Some points, each followed by its number:
[-58 -59  36  18  41  32 -10 -15  -3   7  22  30] 0
[114 127 113  89 -24 -54  97 -14  76 -60 -57 -52] 1
[126 127  93  41 -40 -45  85 -20  47 -76 -51 -56] 2
[ -82 -102  -30  -19   26   26  -64    2  -33   41   33   36] 3
[ 41  70  55  43  37  42 105  -2  43 -49  56  33] 4
[120 123  62   6  -2   6  82   4  58 -51   3  -6] 5
[ 54  54  66  28  17  55  59  13  40 -33  45  12] 6
[-60 -95 -57 -51   6  28 -44   4 -14  23  18  13] 7
[-127 -127  -26   -3   56   73  -65   14  -63   -6   47   62] 8
[-127 -127  -13  -18   51   77  -49   -5  -42   25   52   72] 9
[ 40  52  68  52  46  46 100   8  41 -37  36  21] 10
[-64 -82  23   8  36  49 -20  -3 -11  12  57  55] 11
[ 71  89 107  93 -65 -41 102  -8  42 -79 -34 -56] 12
[-40 -40 -35 -14 -22 -44 -62  -6 -33  39 -22 -16] 13
[ 23  17 -34 -35  -4  -1  -2   6  27  -2 -25   6] 14
[-127 -127   -1    4   77   64  -60  -16  -23   47   60   80] 15
[-27 -65 -53 -17  11  -4 -50  -9 -32  32   9  15] 16
[ 11  -6 -84 -58 -24 -30 -52  -9  -5  45 -24 -20] 17
[ 77  72  56  36  21  56  95 -10  46 -44  37  16] 18
[127 127  79  50 -54 -60  86  -8  36 -83 -62 -90] 19
[-115 -127  -27   16   43   37  -66   16  -45   28   58   78] 20
[-82 -81 -43 -18   4   9 -71   4 -30  31  19  23] 21
[ -5 -14 -52 -32 -18 -13 -35  20 -39  45 -12  12] 22
[-45 -36  13  26  -5 -40 -66   1 -62  27 -26 -41] 23
[-74 -60 -46 -28  -2  10 -51  14 -21  17  36  56] 24
[-69 -90  -6  64 -17 -66 -50 -13 -45  -3 -65 -39] 25
[ -99 -117  -43  -32   37   32  -44  -16  -22   31   54   70] 26
[-55 -80 -61 -58  -8  21 -30  14 -27  48  33  14] 27
[-127 -127  -23  -10   71   47  -61   20  -30   41   62   69] 28
[-124 -127  -46   20   45   71  -81   19  -61   69   57   76] 29
[-61 -92 -50 -39   7  25 -64  12 -35  46  44  44] 30
[-30 -26 -52 -27 -23 -46 -58   5 -21  19 -23 -28] 31
[ -89 -100  -37  -30   34   32  -58   16  -50   49   39   42] 32
[-49 -44 -57 -26 -39 -17 -38  16  -2  49 -40  -9] 33
[ -4 -16  97  73  56  99  76  10  10 -67  80  59] 34
[-53 -59 -26  27 -32 -52 -61 -19 -28  21 -56 -69] 35
[-127 -127  -18   -2   56   77  -77   11  -85   30   77   98] 36
[122 127  95  31 -64 -15  80   0  68 -45 -42 -88] 37
[ 58  39  69  51  45  25  84  14  34 -39  47  31] 38
[-85 -82  -5   2   1 -51 -67  -5 -36  28 -13   0] 39
[ 76 102  95 102 -20 -42 109  -8  27 -67 -42 -52] 40
[-57 -42   1   2 -28 -50 -46 -18 -29  30 -52 -26] 41
[ 91  96 122  84 -25 -42 107 -33  34 -58 -44 -73] 42
[ 87  86  33  32 -53 -42  42 -20  26 -34 -53 -65] 43
[  4 -20 107  73  36  95  71  20  27 -59  77  47] 44
[127 127  74  28 -43 -48  95   1  45 -70 -53 -70] 45
[-40 -19  33  60 -47 -56   8 -13 -13   6 -52 -26] 46
[ -1  25  84  71 -40 -56  62 -11  22 -39 -51 -46] 47
[ 27   6  33  20  21  17  38   8  12 -14  30  29] 48
[127 127  46  -4  -5 -15  97   6 101 -42 -17 -32] 49
[ 84  97  13  16 -42 -37  54  -7  31 -42 -36 -48] 50
[-52 -52 -58 -29  -3   2 -64 -15 -37  30   4  24] 51
[-36 -65 -51 -36  14  -4 -70   6 -10  39   1  29] 52
[-58 -55  -3   3 -42 -59 -64 -21 -30  32 -32 -20] 53
[ 24  -5 -72 -32 -23 -28 -64 -12   1  34 -33 -23] 54
[-30 -50 -74 -42   9  -5 -45  14 -26  23  -3   7] 55
[-119 -127  -21  -11   47   47  -71   31  -31   64   67   81] 56
[-24 -25 -38 -23 -40 -34 -39   5 -37  19 -59  -9] 57
[-29 -55 -54 -36   7  15 -44   9 -48  49  20  30] 58
[-65 -63 -66 -17  16  38 -68  16 -54  45   5  17] 59
[-37  17 -76 -82 -36 -23 -60  11  -4  52 -26 -12] 60
[ 42  59  12 -14   9  13  51  13  12 -20  -9   2] 61
[-106 -109  -24  -20   32   33  -77   14  -37   19   57   43] 62
[117 105  81  53 -23 -12 101  -9  40 -67 -34 -51] 63
[ 84  90  53  38  16  30  76  -3  88 -51  47   6] 64
[-57 -47  12  28 -32 -61 -39 -29 -39  24 -47 -19] 65
[ 23  11 -45  -5 -13 -18  11   6   1   9 -16 -20] 66
[-127 -101  -58   -2   28   28  -61    8  -43   54   50   48] 67
[-30 -16 -42  10 -47 -79 -51   1 -29  16 -62 -32] 68
[ -70 -105  -43  -36   34   -1  -61   22  -28   33   52   51] 69
[ 26   9  74  35  36  67  91  13  41 -66  80  56] 70
[-112 -119  -41   -4   58   58  -70   -5  -28   32   71   36] 71
[-55 -55 -25  13 -20 -57 -53 -24 -41  19 -64 -47] 72
[-110 -127  -24   -8   65   59  -45   15  -40   33   56   80] 73
[-88 -81 -14 -13  13  -1 -47  -1 -50  40  15  33] 74
[-64 -74  14  14  50  48  -9  12 -15   2  75  48] 75
[-17 -28 -52 -30 -14 -21 -45  -2 -24  37  -9   5] 76
[-35 -49 -33 -11 -17 -55 -68 -21 -38  32 -56 -27] 77
[ 36  52  20   2  -1 -17  32   1  28 -33 -13 -17] 78
[-41 -14  28  -7   9  -2  12  -8   6  14  -8  -6] 79
[-112 -127  -19  -28   55   66  -57   42  -39   15   38   60] 80
[-23 -24  -4 -18   8   8   4 -17  -8 -10  14   9] 81
[-79 -98 -52 -16  43  33 -60  17 -37  49  40  32] 82
[ 60  68   1  -4 -13   4  26  23  40 -10  -9   5] 83
[-42 -32 -40   5 -53 -75 -60   1 -12  23 -63 -41] 84
[ 82  54  28  15  -3  -7  35  -8  41 -28 -12 -27] 85
[ -8  -6 -98 -87  -8 -16 -62   4 -23  13  -4  -6] 86
[-78 -74  37  41 -31 -46 -50 -12 -39  16 -66 -16] 87
[ 17  21 -97 -62 -13 -33 -58  -8 -20  42 -40 -14] 88
[  8  -2 -66 -67 -20 -41 -70  15  -5  53 -40   5] 89
[-52 -72 -61 -38  -2  24 -72  21 -23  39  23  38] 90
[-127 -127    2    5   48   69  -68    2  -43   18   64  103] 91
[ 96 112 104  64 -44 -22  96 -34  78 -56 -44 -45] 92
[ 11  -1  43  29  27  45  28   3  12 -24  47  42] 93
[ 24  31  85  44  -2 -17  45 -19  24 -34 -36 -20] 94
[ 60  69  75  34  26  39  81   9  55 -53  55  26] 95
[ -6 -10 -61 -51 -30 -36 -55   3 -30  34 -59 -20] 96
[-11 -26 -43  -9 -34 -50 -49 -14 -23  23 -73 -51] 97
[ -96 -104  -23  -22   36   45  -47    9  -46   47   47   55] 98
[127 127  50  23 -21  -9 102 -12  63 -56 -39 -62] 99
[ 39  70  70  30  35  66  97   3  57 -59  62  34] 100
[127 127  23 -31 -11  -7  90   2  62 -61 -11 -35] 101
[-127 -127  -27  -28   52   42  -68   16  -56   47   50   52] 102
[127 127  30  16 -20  -6  73 -13  57 -25 -38 -67] 103
[-35 -23 -33  -6 -48 -69 -66 -24 -48  14 -65 -20] 104
[-12 -34 -23  -2 -41 -57 -56   2  -7  37 -78 -32] 105
[-32 -46 -75 -73 -14  22 -53   8 -51  22   0  20] 106
[-37 -38 -87 -59  14   0 -37  -7 -36  28  -4  17] 107
[-127 -127  -11  -12   50   63  -53   26  -60   44   62   86] 108
[  5   5   9  13  30  50  24  25  30 -31  53   4] 109
[ 86 123  61   6   3  39  94 -14  42 -50   0  11] 110
[120  92  43  13 -20  29 104  -5  52 -59  -3 -30] 111
[-127 -127   -1   -3   71   59  -75   18  -21   53   83   67] 112
[  5 -12 -78 -24 -23 -42 -51   4 -25  32 -61 -56] 113
[ 33  27 -26 -41  -4  -5 -21  16  -3  -9 -12   6] 114
[-45 -57 -15 -10 -20 -24 -65   6 -54  28 -33 -14] 115
[-16  -3 -47 -38 -42 -57 -68 -17 -32  30 -48 -31] 116
[ 17  22  23  17  26  28  51  10  15 -14  16  12] 117
[ 35  51  68  24  31  81  69  -4  25 -53  44  31] 118
[ 73  64  82  13   4  57  70   3  34 -58  29  14] 119
[-64 -50  15  25 -38 -66 -53  -3 -49  14 -42 -57] 120
[-24   0  -9 -21 -43 -60 -47   4 -48   8 -43 -49] 121
[127 127  36   2 -14   6  92  18  69 -49  -1 -17] 122
[ 41  41  80  23  20  58  67  18  25 -33  47  10] 123
[ 47  43  92  52  25  43  75  -4  41 -63  32  27] 124
[ 16  21 -70 -47 -33 -24 -46  -7 -30  67 -20 -27] 125
[ 60  57  54  42 -12 -34  48 -24  14 -27 -31 -39] 126
[-31 -48 -26  -7 -44 -48 -65  -8  -7   6 -60 -31] 127
[-26 -43 -68 -76  29  45 -55  13 -34  24 -19   2] 128
[ 68 100  71  10  28  33  92   5  61 -35  32  21] 129
[37 44 22  5 -8 13 28 23 34 -6  0 12] 130
[ 12 -19 -89 -63  -2 -26 -74  -5 -38  38 -12  15] 131
[ 62  72 121 109 -39 -35 108  -3  53 -83 -66 -61] 132
[-73 -90 -29 -18   2  12 -38   8 -54  33  12   5] 133
[ 98  70  63  49  17   7  94   5  32 -70  47  -2] 134
[ 70 109  74  25  21  53  95 -22  59 -58  37  12] 135
[104 125  84  68 -61 -32  88 -10  54 -87 -50 -67] 136
[-88 -72 -23  11  13 -25 -62  -2 -41   8 -11   6] 137
[  7  -6 -58 -40 -27 -33 -66  -9 -26  17 -46 -49] 138
[ -7 -28 -16 -28  15  14  -4   6   2  26  29   4] 139
[ 45  68 -16 -10  13  -2  46  17  52 -22   8  -6] 140
[-35   4  55  57 -16 -54  -8 -11 -18 -24 -55 -39] 141
[127 127  40   3 -30  -4 100   1  73 -43 -30 -35] 142
[-13 -39 -78 -57  -7   7 -50   4 -40  38 -14   4] 143
[115 122  48  11 -24   1  76  26  72 -31 -21  -6] 144
[-40 -43 -35  12 -17 -34 -42 -15 -38  25 -31 -10] 145
[108  91  43  13  29  40 103 -11  43 -54  20   9] 146
[ -7 -18   9   1  -2 -19  -7  -8   6   3 -25   2] 147
[-65 -74 -17  -3  -3 -25 -82   6 -39  32  -4  23] 148
[-49 -45 -68 -49  -9  14 -53  16 -21  25   9  20] 149
[  4  12   6  12   2 -16   1  11  -4   6 -12  -8] 150
[ 99 104  51  34   5  10  85  -7  83 -54  26  -2] 151
[-71 -90   6  17  42  68 -13  18 -25   1  62  60] 152
[ -8   0 -11  -2 -21   8  -8   7  -7  14  -9  -4] 153
[  4 -21 -51 -39 -29 -21 -58 -18 -54  51 -50 -35] 154
[-39 -65 -17  -6  -3 -11 -69   8 -64  40 -16 -12] 155
[121 127  69  31 -44 -34  82   7  79 -37 -26 -81] 156
[ 81  92  96  44 -24 -29 110 -19  50 -71 -43 -42] 157
[127 114  46  17  11  25  85  13  59 -48  24 -16] 158
[ -2  21 -21  -2  -7 -13   0  -4  -6  21   3 -15] 159
[-43 -33 -72 -35  11  -6 -74   5  -9  49  -4   3] 160
[ 43  62  47  15 -12  13  50   1  25 -17   7 -28] 161
[-77 -67 -45 -32   4  10 -54   7 -31  31  47  40] 162
[101 123 105  67 -58 -37  83 -14  73 -79 -44 -70] 163
[-26  21  29  17 -23 -37   0 -13 -28 -11 -65 -50] 164
[-24  -1 -57 -36 -22 -43 -65   2 -32  29 -60 -34] 165
[-24 -14 -60 -44 -15 -28 -62   6 -19  31 -50 -17] 166
[-51 -44 -37   7 -43 -36 -56 -11 -38  35 -41 -17] 167
[-25 -23 -77 -52  -9 -19 -40   7 -20  37 -22  11] 168
[ -80 -126  -45  -21   35   26  -98  -30  -25   29   36   55] 169
[-124 -107  -53  -19   17   67  -63    5  -46   44   48   41] 170
[121  98 -28  -4 -11 -27  38 -12  44 -33 -30 -27] 171
[ 46  60  14 -14  -2  25  41  -6  33 -15   4   0] 172
[ 35  36 -24 -25 -16 -10  -9  -1  -9   3 -28 -16] 173
[ 31  41 107  75  67  67  87  21  33 -48  81  31] 174
[-31 -51 -64 -47   5  -3 -63  28 -24  32  -8  10] 175
[106  96  52  29   5   6  96  10  45 -66  30  -4] 176
[ -8  19 -66 -64 -19 -44 -57  11 -35  44 -18 -49] 177
[-76 -82 -52 -36  22   0 -66  19 -10  43  13  25] 178
[-58 -56 -24  11  -4 -14 -39 -22 -34  18 -22  -8] 179
[ 30  17 104  53  30  65  87   5  43 -51  68  18] 180
[-21 -33 -85 -30 -20 -29 -44  12 -26  43 -14  -5] 181
[ 68  87  35  49 -41 -32  50  -8  24 -46 -54 -46] 182
[-48 -65 -40 -22  17   8 -47  26 -41  40  14  38] 183
[-61 -35 -15   1 -22 -62 -54  -9 -30  13 -52 -26] 184
[-10 -26  61  56  18  37  36 -14  -3 -23  39  21] 185
[-64 -67 -66 -45  14  25 -59 -23 -29  40  28  48] 186
[ -9 -33 -41 -32 -18 -49 -53  10 -23  17 -44 -10] 187
[-70 -90 -50 -30  32  18 -49   3 -38  51  28  35] 188
[-31 -22   3 -24  29  38 -12  10   1  -1  49  15] 189
[127 127  48  46 -36 -21  88 -21  69 -51 -47 -72] 190
[ -8  19 111  63  69  95  75  23  33 -40  83  65] 191
[ 80 106  18 -17 -29 -11  34  -6  26 -25 -39 -50] 192
[ -15   16 -101  -69  -10  -36  -60   -2  -31   41  -51   -3] 193
[-24 -16 -38 -20 -41 -52 -56 -31 -39  23 -43 -19] 194
[ 24  37  28   8  12  27  62  16  17 -39  41  14] 195
[ 36  28   7   1 -18 -47 -14  -3 -13 -13 -29 -40] 196
[ -90 -101  -28  -29   35   41  -58   14  -61   40   51   30] 197
[ -4 -27  34  23  41  51  28   9  20 -25  67  35] 198
[-1  7 -1  1 11  9  6  6 -3 17  3  6] 199
[120 127  43  23  -4 -31  95   6  64 -34 -13 -21] 200
[-75 -58 -77 -37  26  12 -61 -12 -47  29  22  27] 201
[127 127  41  13   1 -21 106  -6  54 -43 -28 -62] 202
[  7 -17  26  27  29  63  40  10  15 -13  46  49] 203
[ -91 -104  -42   -8   39   32  -46  -16  -32   41   44   37] 204
[ 18   3 -80 -64 -21 -31 -24   9 -23  25 -28  10] 205
[ 42  40  95  62  29  34  97  -5  31 -56  35  -4] 206
[ 41  66  72  47 -17 -39  34  -6  28 -33 -27 -63] 207
[-15  -1 -84 -55   0 -10 -68  10 -20  41 -11 -18] 208
[-89 -78 -27  11  10 -23 -65  -5 -59   8 -13   9] 209
[ -96 -106  -26   22   11   31  -71   13  -56   51   21   39] 210
[ 55  66 127  69 -10   1 104 -19  43 -41  13 -43] 211
New points follow, each followed by the numbers of its two nearest points above by angle, nearest first.
[-48 -57 -64 -38  -8   6 -88   4 -40  19  14  15] 51 149
[-80 -62 -29 -11  -3 -20 -49 -15 -38  18 -25  -6] 179 209
[ 40  11 -23 -32 -14 -10  -4  -8  -7  18 -22 -11] 173 125
[  4 -13  -7  20 -17  -7 -11   2  -2  13 -15  -1] 105 167
[  1  24  53  22  13   3  20 -14  33 -14   3  15] 124 206
[ -9  -2 -50 -41 -14 -46 -65 -13 -38  33 -53 -45] 165 138
[ 72  96 123  78 -42 -30 102 -36  77 -54 -42 -41] 92 1
[ 11   8 -71 -65 -48 -35 -53   8 -41  30 -37 -14] 96 88
[-18  23 -73 -47 -21 -42 -38   0 -34  33 -44 -48] 177 165
[ -4   6 -89 -61 -32  -3 -72   2 -28   7 -14  -3] 86 208
[  7  21  95  55  42  65  90  39  68 -59  62  10] 180 174
[123 127  41  -2 -26   3 102   7  79 -46 -41 -30] 142 49
[ -8 -29 -21  -7  13  23   0   1  -1  24  30  31] 139 26
[  0  -5 -87 -46 -24 -38 -40  -1 -34  28 -54 -43] 113 96
[-58 -71 -48 -50  38  19 -52  13 -17  62  18  42] 188 178
[-99 -93 -56 -27  12  59 -67  11 -37  45  38  43] 170 32
[-79 -88   6  21  21  61  -6  11 -13  -1  69  84] 152 11
[ 24  27 -39 -16 -12   0   7  24  13  -4 -13  -4] 14 66
[-20 -12 -66 -49  -9  -7 -32  11 -16  21 -39 -23] 166 193
[  9  13  38  39   1  27  39  -2  37 -41   3 -17] 206 124
[-18 -11 -28   2 -35 -46 -52 -16 -21  20 -76 -35] 97 105
[-69 -97 -66 -21  27  32 -52  -5 -37  57  17  32] 188 82
[-127 -127  -21   28   53   57  -84   27  -31   26   60   67] 20 28
[48 46 18 -1 -8 11 24 19 20 -5 -1 15] 130 83
[-62 -85 -46 -52  14  25 -56  26 -20  52  28  28] 30 90
[-34 -39 -14  -3 -31 -52 -42 -12 -30  25 -63 -47] 72 41
[ 72  86  35  38 -44 -41  57 -10  29 -52 -58 -44] 182 19
[-62 -71  46  24  34  38 -26 -22 -21 -21  32  53] 0 11
[-112 -109  -25  -18   51   66  -82   -8  -70   27   56   64] 36 98
[ -2  27  91  54  52  84  85   7  33 -64  64  60] 191 70
[-68 -37 -43 -15  -5 -29 -52  -7 -47  16 -39 -22] 145 13
[-75 -65 -50 -10  12  19 -62 -13 -41  36  23   3] 21 201
[-52 -74 -74 -32   8  21 -52   7 -32  37  19  19] 90 201
[ -9  -9 -41 -27 -36 -64 -54  11 -24  30 -37 -21] 116 187
[ 36  30 -36 -47  -1  -2  20  -3  12  22 -20 -11] 14 173
[-18  -1 -57 -31 -49 -61 -84 -12 -43  24 -27 -27] 116 194
[-57 -30 -62 -28  28   4 -74   8 -18  52  18   7] 160 201
[-127 -124  -28  -20   41   49  -85    0  -51   22   75   65] 62 102
[ 56  46 -32 -26 -26 -42   7   0   4 -17 -36 -37] 173 171
[ 34  30  17   3 -12 -48  -1  -9 -14 -16 -40 -45] 196 43
[-37 -41 -71 -51   9 -38 -33  28 -11  63 -10  21] 168 181
[ 26  11 -30 -37  -5  -5   5   0   9  15  -5 -11] 14 205
[-41 -49  -8  13 -20 -77 -70 -39 -45  35 -75 -41] 72 41
[ 18  10  33  11  13  22  40  10  24 -42  31  20] 70 100
[-64 -16 -25 -21 -52 -81 -61  12 -25  21 -89 -47] 84 68
[  5  20 -19 -17 -33 -67 -57  -4 -31  37 -56 -28] 116 121
[ 14  15  -8   2 -26 -40 -14 -12 -14 -13 -38 -12] 196 68
[  9   9 -87 -52 -13 -44 -38 -39 -36  42 -45 -35] 88 17
[-38 -76 -92 -43   8   3 -59   9 -48  45  15   7] 55 16
[ -5 -33  61  47  26  15  34  -2  18 -14  30  17] 185 44
[-81 -67  -8  44 -46 -58 -45 -16 -50  41 -53 -12] 65 41
[ 35  15  71  47  41  61  77  10  45 -64  79  32] 70 180
[35  5 24 17 23 20 38  1 18 -6 23 19] 48 38
[  4 -19 -29  -7  15   3   5   3 -21  18   3  11] 58 107
[ 10 -11 -34 -34 -48 -75 -75  -9 -16  46 -55 -47] 116 97
[-52 -47 -26  -2 -29 -50 -55  -3 -45  32 -46 -18] 167 145
[116  92  32  20  12  18  83  -1  67 -42  20 -15] 158 151
[ 17  32  10  16  28  20  42  -5  11 -16  29   9] 4 117
[-76 -58  45  37 -41 -40 -56 -18 -25  14 -60 -16] 87 65
[-38 -48  62  31  48  72  20  -1   6 -22  61  68] 198 203
[-127 -113  -27  -22   63   47  -52   18  -54   42   42   32] 102 197
[-57 -37 -19  18 -10 -65 -64 -12 -50  -1 -56 -30] 184 72
[ -5 -22 -10   0 -56 -62 -52   2 -51   3 -44 -50] 121 68
[ 11  -3  90  57  49  45  88  -1  38 -33  54  11] 180 174
[  3 -11 -69 -53 -20 -44 -59   6 -17  35 -60 -16] 96 166
[-82 -86 -45 -54  19  21 -39  -6 -41  39   7  22] 188 7
[ 67  76  12   3 -19  -6  45 -10  31 -23 -26 -39] 103 99
[-19  -4 -28   3 -50 -77 -64  -6 -34  31 -55 -35] 68 104
[-41  18 -79 -89 -44 -25 -56  10   7  47 -22 -17] 60 193
[ -69 -107  -46  -50   22   33  -56   26  -30   60   42   33] 30 188
[ 74  89 127  75  -1 -30 102 -20  36 -77 -38 -80] 42 40
[ 13   6 -32 -18  -8  15 -25  -1  -2 -13   8  -5] 86 114
[  8   8 -19 -29   4   7 -17  10  -2   7   6   0] 86 114
[ 10  30 -11 -21 -27 -12  -7   4   9   2  -9  -5] 173 114
[-56 -70 -43 -37  20  15 -71  12 -38  53  11  52] 183 30
[-86 -67  30  37 -39 -42 -56 -18 -26  16 -60 -18] 87 65
[ 45  33  12   4 -33 -40 -12  -6 -22   3 -53 -49] 196 43
[ -3  10 108  53  62  72  77   4  31 -52 102  54] 191 34
[ 50  50  21 -12 -10  29  29   7  27 -29  14   3] 172 158
[-42 -71 -68  -3  35 -14 -47  -1 -29  49  33  14] 16 188
[-79 -68  -5  14 -17 -34 -58   4 -47  24  -7 -17] 39 137
[ 77  45 -43 -12 -13 -32  15 -11  19  -8 -22 -33] 171 173
[ 29 -15 -77 -20 -11 -43 -38 -10 -15  17 -22 -30] 54 113
[-67 -70   0  10 -12 -54 -54  -8 -27  17 -29 -20] 39 53
[-61 -62 -16  -3   0 -25 -81   0 -41  32  -9   8] 148 39
[-12  -9 -52 -72 -21 -18 -33   8  -4  32 -11  -7] 60 86
[  -7   17 -102  -65  -22  -32  -38    1  -27   34  -62    5] 193 88
[ 44  27 -24 -24 -22 -38  -7   2  17   5 -54 -27] 173 196
[-120 -101  -17  -16    9   27  -55    0  -52   37    9   23] 74 133
[-105 -112  -32  -19   52   59  -69    2  -29   30   70   33] 71 62
[ 45  35  -5 -29 -35 -33   0  -6 -14  16 -36 -25] 173 196
[-69 -64 -39 -54  13  25 -83  24  -2  25  26  40] 90 178
[-89 -60 -41 -56  29  14 -40  -3 -16  43  -7  31] 178 188
[-22 -37 -70 -24 -24 -38 -58  -5  -3  34 -47 -14] 166 31
[ 48  33 -38 -37   6  -5  11  12  20   3 -12  -4] 14 114
[100 124  75  65 -46 -38 109 -17  39 -74 -44 -66] 136 63
[-51 -32 -48 -23  -1   9 -50  11 -17  39  11 -13] 160 149
[   1   -8 -104  -67  -14  -18  -40  -14  -45   39  -43  -11] 193 88
[-65 -86 -51 -39  21  10 -49  10 -32  42  25  31] 188 30
[-79 -65  32  54 -32 -64 -40 -36 -55  24 -55 -16] 65 87
[ 12  -1 -67 -55 -32 -27 -69  -3 -20  47 -28 -22] 17 54
[107  79   3 -21 -27 -34  36  -3  56 -38 -37 -15] 171 101
[-127 -127   -5  -14   43   43  -85   15  -35   19   73   54] 62 112
[  8  10 104  47  54  69  96  19  53 -64  63  59] 70 191
[-37 -11 -18 -17 -49 -44 -77 -12 -40  22 -61 -36] 104 194
[ 18  45 -19  -8  -8 -21 -11   5   3   4 -26 -46] 173 196
[-36 -58 -66 -48   1 -14 -37   0 -26  50   5   9] 55 107
[ 15  12  -5   7  -5  -8  -2   0   0   1 -22 -13] 196 43
[-40 -18  -9  16  -5   6 -10  -5 -10  12  18  11] 67 210
[-48 -87 -54   0   9   6 -77 -13 -21  72   8  27] 16 52
[  8  18  55  42 -18 -37  47   9  30 -31 -25 -23] 47 132
[-48 -58  17  -6  23  37  -9  -7  -5  14  54  30] 11 75
[-27 -11 -12  -9  34  25   2  14   3  15  23   8] 189 28
[-10 -40 -89 -45  -3  -5 -80 -12  -2  33   0  11] 160 131
[127 127  24   7 -36 -28  93   5  66 -48 -28 -31] 142 200
[ 12  20  17   8 -36 -41  -9   3 -16  -2 -32 -29] 196 164
[ 30  38  -2  11 -25 -46  -1  -6   3 -10 -50 -57] 196 43
[-15  20 -50 -28 -37 -47 -42   1 -13  30 -32 -18] 116 165
[  3 -17 -10 -32   8  22 -28  32 -13   4   3  18] 128 106
[-125 -127  -44    2   29   50  -63    9  -40   32   54   67] 20 29
[ 22 -18 -15 -20   0   0  -3   9  -1  10  13   9] 139 131
[ -5 -62 -79 -38  12 -14 -59  -2 -16  37  30  21] 16 55
[-17  -7  32   7  32  58  29   3  13 -28  51  33] 198 203
[ 68  77  71  22   2   9  80  29  43 -53  10   0] 176 5
[-96 -55  18  40 -38 -56 -57 -33 -47  19 -60 -42] 65 87
[  3 -30 -58 -33 -26 -51 -31  -7 -27  28 -48 -35] 113 96
[ 49  43 -12 -16 -24 -23 -16  -2  -6   2 -31 -24] 173 196
[ 64  56  25 -11  -6  -8  30   0  27 -28  -6 -13] 101 5
[-111  -88  -33  -16   38   51  -51    6  -50   53   65   51] 98 102
[-44 -50  32 -11  30  31 -11   6  -9 -14   6  23] 0 11
[ 29  54   0 -23 -46 -46  -4  -2  -7 -19 -37 -58] 196 43
[ 71  69 -47 -55 -22 -39  -1  13   5   4 -38  -7] 173 114
[ 11  18 -77 -71 -17 -25 -42 -10 -26  29 -35 -36] 88 17
[-34 -49 -66 -59 -17   5 -56   9 -16  56  21  10] 149 27
[-33 -20  64  44  21  40  38  -6  -3 -29  36  20] 185 34
[-21   2  18  25  -9 -44 -16 -17 -18   7 -51 -29] 164 141
[-52 -57 -67 -27   3   3 -56   1 -36  43   6  25] 51 16
[ 12  13  -5 -11 -17 -20  -4 -13   6  14 -23 -32] 196 173
[ 63  25 102  27  38  40  66  22  32 -48  65  67] 48 38
[-102  -62   29   45  -47  -70  -57   -1  -34    5  -88  -41] 87 120
[ 45  39  64  35  -1 -16  50 -17  12 -31 -23 -47] 42 126
[ -6 -11 -32 -10  16   0   5  10  17  19  23  -9] 139 27
[-30   2 -64 -33 -16 -44 -50  -6 -33  34 -51 -13] 165 166
[-23   9 -40 -48 -39 -67 -78 -14 -32  36 -41 -35] 116 165
[ 16  14  78  60  25  66  85  -2  49 -38  63  31] 180 70
[ -56 -102  -68  -19   -4   23  -69   28  -36   32   23   11] 90 21
[-11  -7 -36 -28  22  19  14 -11   2   0  16  15] 139 81
[127 127  27 -13 -25  -5  90 -10  88 -45 -59 -47] 142 103
[-31 -31  16  28  -6  10   5  -9   6   6  -3  22] 0 11
[ 39  23 -35 -19 -25  -8  -4  -4 -11  14 -13  -3] 173 66
[  5  12 -96 -72 -23 -32 -51  12   5  46 -33 -28] 17 88
[ -64  -48    2    3  -33 -103  -65   -8  -31   21  -61  -34] 184 41
[-18  24  -6  12 -24 -38  -1  -8  11  -5 -28 -37] 164 196
[ 20  40  30  20 -38 -46  11 -30   2 -10 -47 -35] 43 182
[-54 -68 -70 -31  11  -6 -55   6 -16  52  19   0] 178 16
[-70 -64   9   7  45  41 -33  19 -19   8  48  36] 112 152
[ 17  -9 -32 -22 -21 -15 -12  13   0  -7   7   2] 205 86
[ -9 -28  -2 -11  12  30  -8  14 -19   3  33  10] 189 152
[ 62  53 -49 -30 -22 -26   0   9   3   9 -45 -42] 173 66
[-127 -114  -44  -12   41   60  -96   19  -56   22   47   49] 62 102
[-127 -127   -7    2   61   70  -74    7  -49   19   63   94] 91 36
[-99 -59  22  42 -14 -73 -61 -12 -48   1 -65 -25] 87 65
[-74 -95  10  32 -16 -29 -25   0 -46  34 -56 -23] 87 25
[-31 -22 -11 -10 -45 -80 -73 -16 -20  20 -57  -8] 104 84
[  4  -1  45  23  14  28  36   4  26 -16  33  14] 180 44
[-34 -55 -48 -14   4 -17 -67   1 -44  41 -30   3] 155 115
[-70 -52 -13  40 -12 -48 -52   6 -56  37 -76 -36] 72 41
[ -5 -24  31  10  33  50  36  13  21 -35  62  52] 198 203
[-19 -26 -78 -51  -2 -11 -58  14 -27  31 -16  31] 168 143
[-88 -53   4  18 -41 -61 -48 -11 -38  19 -39 -53] 120 41
[ 93 109 120  70 -35 -32  90 -30  47 -48 -49 -73] 42 92
[-40 -54 -83 -40  11  -7 -48  22 -30  20 -10  14] 55 175
[ -7 -28 -28 -20 -16 -50 -34 -14 -23  36 -53 -36] 97 77
[ -8   8  31  47 -43 -55   0 -19 -15   7 -45 -35] 46 141
[-53 -28 -79 -31  11  10 -49   8 -29  58  18   7] 160 201
[ 24  66 -52 -53 -41 -29  -3  11  21  13 -25 -27] 173 14
[-41 -32 -65 -47  -2   1 -63  14 -34  38   1   2] 175 149
[-33 -21 -49 -41  15   9 -73   5 -15  36 -31  -8] 160 175
[-71 -98 -74 -23  21  25 -60  10 -59  38  24  33] 188 82
[-15 -31 -52 -15  -5 -13 -48  -4 -36  32 -13  -6] 76 181
[ 58  27  93  30  38  51  74  14  38 -40  74  56] 48 70
